Each row is where one point has got to under a steady rotation. How many steps took it there?
The counts run from 0 to 387.
103 119 111 123 94 90 117 80 117 107 113 114 102 128 91 132 99 115 83 71 98 83 79 90 91 94 100 87 121 126 99 94 101 115 100 106 77 105 100 125 98 96 109 85 112 94 80 93 95 87 105 83 85 99 85 112 92 101 125 90 95 106 97 109 81
337
109 123 102 121 97 86 110 83 102 100 117 106 105 127 93 125 111 108 80 69 98 87 77 86 98 100 92 98 132 127 101 93 102 116 99 107 65 107 98 117 103 92 94 94 114 91 82 92 103 92 113 83 87 105 81 114 93 95 124 86 100 101 96 106 76
338
99 124 105 125 83 92 101 89 79 89 106 118 78 122 119 114 103 120 88 78 105 95 113 93 97 94 88 89 112 133 71 111 108 117 117 85 78 94 102 108 105 101 93 119 103 114 95 85 112 81 125 80 116 100 83 107 92 98 105 107 97 96 101 111 97
171
107 122 105 123 69 102 100 98 101 86 107 99 103 111 114 119 87 113 82 77 97 94 119 75 102 86 89 79 113 131 96 103 113 122 112 84 92 86 106 112 96 116 116 111 109 92 109 95 110 88 100 79 99 118 87 99 79 107 120 87 90 104 94 118 113
27
100 127 105 120 73 94 107 102 111 97 110 117 95 111 100 135 89 118 87 71 103 114 113 89 91 96 95 73 124 117 98 95 108 107 111 96 94 111 128 116 108 100 104 99 115 110 108 80 111 98 85 80 93 116 93 117 92 124 126 97 97 112 97 101 104
63
115 136 97 119 75 104 113 88 129 112 108 108 90 121 108 131 74 113 85 89 107 99 114 102 79 103 101 79 114 127 90 106 112 117 95 96 101 89 101 107 121 100 95 83 104 99 101 83 117 89 87 77 93 119 85 102 110 105 112 101 110 107 92 116 79
53
97 113 96 118 81 98 107 91 90 80 105 119 90 115 98 126 110 105 93 78 98 103 118 92 101 109 84 99 110 132 77 104 115 135 118 88 86 97 120 101 118 86 91 103 94 102 94 80 123 90 111 90 113 103 86 114 90 119 102 105 96 100 91 122 82
80
113 123 103 117 71 103 115 99 113 100 113 101 94 114 121 130 86 111 82 98 101 97 122 86 75 107 90 95 127 119 96 107 127 104 114 78 85 103 110 125 103 112 106 113 101 104 104 81 118 100 96 89 106 126 87 98 95 97 120 91 95 103 90 108 85
153
100 125 89 104 85 101 109 103 103 99 102 107 105 100 117 126 92 115 89 67 94 94 104 87 89 98 92 94 132 131 70 102 120 119 103 80 78 107 118 98 112 96 99 105 98 87 111 88 118 94 106 83 80 117 112 120 82 106 109 98 103 98 93 113 87
379
102 109 112 133 85 98 117 87 99 93 117 122 86 118 104 127 115 106 80 90 87 100 115 93 79 92 94 83 113 134 107 83 110 114 106 88 82 96 93 124 89 120 93 86 100 103 80 88 109 89 107 89 92 101 69 97 82 98 106 98 113 94 96 113 90
13
106 125 96 110 81 109 103 68 106 103 113 97 111 114 98 125 87 120 77 87 96 91 108 94 107 104 85 98 124 128 90 113 119 126 102 101 76 110 102 100 111 88 105 100 91 84 106 94 113 95 110 88 109 120 86 91 106 110 115 85 99 80 89 121 88
178
109 98 102 118 66 90 100 90 90 95 131 105 100 119 90 116 97 97 90 93 74 91 95 92 105 74 92 97 134 137 83 111 116 127 92 104 77 101 89 103 105 98 107 101 95 105 104 97 120 91 82 79 96 106 80 97 91 92 110 93 88 103 85 115 81
274
111 111 97 125 69 94 111 89 106 109 104 112 91 108 91 115 104 107 95 86 94 107 97 94 78 81 91 84 118 127 87 83 96 119 101 107 88 91 103 113 102 114 83 84 96 97 109 88 120 77 107 78 73 93 71 113 82 100 104 100 105 102 94 115 81
49
97 117 90 115 63 96 100 87 93 99 113 105 86 109 97 129 100 115 83 92 72 124 121 99 94 100 84 80 128 120 94 92 105 129 92 101 81 110 111 99 99 105 96 83 107 89 97 101 112 92 104 92 102 112 96 103 96 104 109 97 100 98 85 125 84
376
102 112 113 135 87 95 107 91 105 94 125 114 86 114 110 130 106 100 72 92 80 94 111 87 88 96 101 85 116 137 105 91 113 112 111 84 76 96 87 127 92 120 108 85 95 99 82 95 113 89 100 84 90 109 77 84 87 95 109 92 111 94 98 102 88
12
97 116 114 127 81 100 111 102 121 96 107 111 106 105 110 126 87 118 85 77 100 94 103 87 103 82 90 88 108 134 99 104 116 116 106 88 77 101 109 119 87 116 120 97 111 104 91 86 96 90 100 73 89 112 93 98 78 108 130 88 84 99 101 104 108
164
117 127 94 113 60 107 116 93 103 104 105 108 97 119 104 117 111 118 87 88 100 98 107 110 87 86 91 83 108 135 97 103 101 126 91 96 86 98 97 98 96 112 88 86 117 106 102 98 108 99 108 79 93 107 75 91 89 109 124 109 95 96 95 138 93
367
116 134 99 108 82 102 103 96 106 102 114 108 108 113 121 112 87 114 79 70 100 94 117 85 92 100 84 97 136 129 86 97 121 123 101 83 75 96 111 102 109 111 96 112 103 99 110 101 119 99 108 76 89 110 108 116 79 106 117 91 97 89 102 93 86
243
96 128 98 117 80 105 104 76 83 91 104 114 76 129 97 119 106 120 100 75 101 98 114 103 100 91 89 91 118 128 81 101 99 127 104 100 84 101 103 102 109 90 94 90 97 100 94 85 111 75 118 83 107 106 82 103 105 101 101 108 111 91 95 132 94
34
106 116 101 118 92 85 120 93 121 100 108 108 108 110 99 127 113 121 93 79 112 102 91 102 98 83 78 92 108 126 98 96 113 111 107 87 65 102 112 99 106 95 103 86 107 90 86 90 104 78 104 80 78 109 80 111 87 105 120 88 96 102 101 130 90
302
109 111 101 108 75 90 107 81 95 113 108 118 94 133 102 122 105 124 107 84 94 106 102 100 79 86 84 103 120 119 90 82 101 127 97 100 72 108 113 112 94 113 86 94 96 113 98 88 120 83 120 88 84 100 83 107 90 99 112 105 85 96 90 120 73
95
105 130 93 121 71 99 105 100 124 98 103 116 93 108 107 140 92 104 91 86 101 99 118 100 105 103 100 74 98 143 84 109 109 126 116 87 92 83 102 98 123 96 107 85 105 95 93 93 115 85 106 76 99 111 89 88 94 120 124 97 98 103 101 122 92
225
120 120 100 119 66 104 121 86 113 102 101 103 111 111 98 113 109 120 86 86 101 96 108 97 92 95 84 90 102 132 95 96 109 135 102 101 79 91 106 102 106 110 90 98 110 90 111 91 104 99 124 80 104 90 85 111 76 110 118 88 89 87 92 121 80
322
108 126 98 124 82 97 107 81 103 99 128 101 92 118 107 123 92 102 75 88 98 97 115 100 101 101 91 95 121 129 90 113 122 117 111 91 85 99 91 110 112 91 91 100 97 87 89 97 113 89 86 77 108 132 62 90 111 99 100 98 103 85 99 117 93
350
109 119 88 115 70 93 97 97 105 96 105 114 91 121 117 136 86 114 84 98 93 95 106 94 85 92 114 73 123 135 82 115 108 109 98 98 83 102 98 120 110 98 119 93 112 110 97 95 115 87 106 85 99 115 85 82 105 100 133 90 96 113 86 112 94
371
95 117 108 129 78 108 113 102 107 98 123 113 94 105 109 126 89 111 84 84 97 87 111 98 89 76 92 85 131 133 91 103 121 100 104 84 87 108 98 109 103 105 109 93 100 103 105 88 110 93 73 70 77 115 86 99 90 103 117 99 106 102 102 111 108
209
98 131 104 121 78 87 108 100 124 106 108 112 90 96 105 132 89 110 83 82 99 101 109 106 85 113 102 71 115 128 87 101 111 120 110 95 86 103 120 111 118 90 110 86 119 97 104 91 106 95 94 75 94 108 88 113 90 116 120 92 93 91 102 103 84
144
106 123 90 100 71 104 97 87 94 98 109 109 97 128 109 132 100 121 88 87 101 100 115 90 83 105 86 102 136 114 90 100 115 107 102 87 79 106 116 107 110 105 97 108 100 106 110 83 128 102 114 90 99 123 105 97 98 110 134 99 97 102 90 118 83
233
122 127 99 113 72 99 114 83 110 102 100 98 107 118 109 111 107 119 88 85 109 86 103 93 95 107 83 95 114 122 89 99 113 125 113 90 84 83 110 109 113 109 85 116 108 87 117 86 112 99 128 79 99 101 89 112 81 113 118 88 98 88 95 121 77
323
102 114 97 126 80 96 112 85 112 92 110 108 104 116 93 116 105 109 84 75 94 114 113 90 115 94 90 90 100 139 102 98 105 138 101 97 79 103 97 107 93 107 98 79 109 89 77 103 98 76 105 85 102 116 72 95 92 108 112 92 94 93 94 124 91
23
107 122 94 116 71 87 108 89 102 94 122 101 88 121 97 126 108 99 81 89 85 123 123 91 92 113 88 86 115 121 106 104 109 123 105 101 68 105 112 118 100 104 97 89 110 104 89 98 116 87 92 91 119 129 74 102 100 99 112 98 100 108 89 108 82
295
102 115 106 119 90 99 98 92 88 83 104 103 98 114 95 117 104 98 79 75 80 78 90 73 101 98 103 96 126 142 72 104 110 126 115 96 82 96 92 115 102 99 103 103 101 86 108 91 116 87 114 80 94 100 97 104 76 94 106 86 106 98 95 107 80
182
95 106 108 125 72 94 96 94 88 90 117 109 91 108 114 123 86 120 92 92 82 100 105 91 98 81 92 95 126 132 72 109 121 112 110 92 83 105 108 115 91 107 111 107 91 106 109 85 118 83 107 75 104 111 83 92 92 96 106 95 89 93 98 109 105
173
113 108 97 117 90 87 116 98 110 100 108 116 92 123 100 126 114 101 86 89 103 89 88 98 67 96 100 93 112 134 90 97 108 108 104 101 61 105 94 119 102 100 101 91 110 111 85 89 118 81 102 92 87 106 69 106 93 93 125 98 104 109 92 108 73
292
85 111 105 130 68 85 98 101 99 99 119 113 88 95 97 142 93 103 89 94 69 113 106 91 96 91 98 75 129 128 81 95 116 127 104 91 91 111 113 117 98 107 110 89 101 96 95 88 110 86 96 86 90 105 89 103 80 98 108 89 87 101 91 104 81
2
105 123 100 118 81 102 116 90 109 96 110 121 100 118 100 113 100 114 84 65 91 109 121 100 96 101 78 88 114 127 97 80 104 144 91 93 72 103 108 97 101 107 88 86 108 102 88 101 108 93 112 81 95 102 98 121 77 112 105 102 98 96 98 113 77
241
110 126 95 115 85 96 106 83 110 96 119 99 98 115 107 122 107 107 84 86 97 102 114 97 114 100 74 102 114 124 106 110 117 108 116 84 54 93 101 101 119 98 100 93 107 88 91 101 118 94 101 80 94 129 88 101 97 103 119 93 104 96 104 121 90
304
105 127 95 113 77 96 107 89 115 112 125 94 106 98 105 127 98 113 79 84 92 102 113 93 97 106 81 97 132 120 101 93 123 117 104 84 79 106 111 107 111 107 95 101 101 83 99 94 111 102 105 80 76 118 95 101 86 112 119 93 97 81 97 122 80
6
97 124 93 111 78 101 103 103 113 99 108 105 105 96 115 130 84 114 80 82 88 95 108 89 96 94 94 87 137 132 77 102 126 111 102 86 76 100 110 103 110 103 114 93 93 86 112 93 115 92 99 80 72 123 112 107 83 105 121 88 104 99 103 105 85
380
103 134 102 126 85 84 106 96 93 103 118 109 88 106 116 113 103 112 89 61 106 95 103 89 94 88 93 87 125 121 79 91 110 121 119 88 96 99 116 118 102 106 86 121 113 105 101 90 107 85 109 77 91 102 85 134 79 98 106 104 96 96 102 103 94
343
104 124 98 123 77 90 105 104 115 91 96 123 90 114 112 132 100 104 93 84 99 93 103 94 97 98 104 86 97 142 73 109 106 123 115 89 85 81 94 98 118 93 98 91 109 98 92 92 124 80 114 77 93 102 96 99 90 110 120 93 104 114 99 121 84
226
117 124 96 116 76 102 124 93 101 110 109 103 98 127 97 110 96 116 83 72 105 99 103 89 86 96 86 100 127 131 91 96 100 139 91 104 92 104 96 102 100 108 77 104 118 100 87 94 107 91 103 84 97 112 85 121 92 95 107 100 97 103 88 120 78
196
104 128 99 107 72 107 99 89 103 100 107 115 91 125 114 142 82 118 89 86 92 100 118 90 86 104 91 87 133 120 88 101 118 108 99 91 87 110 118 116 109 98 114 98 100 111 110 83 130 100 108 91 101 119 102 89 105 110 128 96 97 101 93 111 86
234
116 127 87 105 73 100 98 100 103 98 109 104 92 121 116 131 88 110 81 92 101 90 106 90 87 99 101 88 129 132 81 121 118 106 100 92 81 99 102 111 107 102 114 109 109 103 110 93 124 96 111 83 100 121 94 84 101 99 135 100 94 105 90 112 94
370
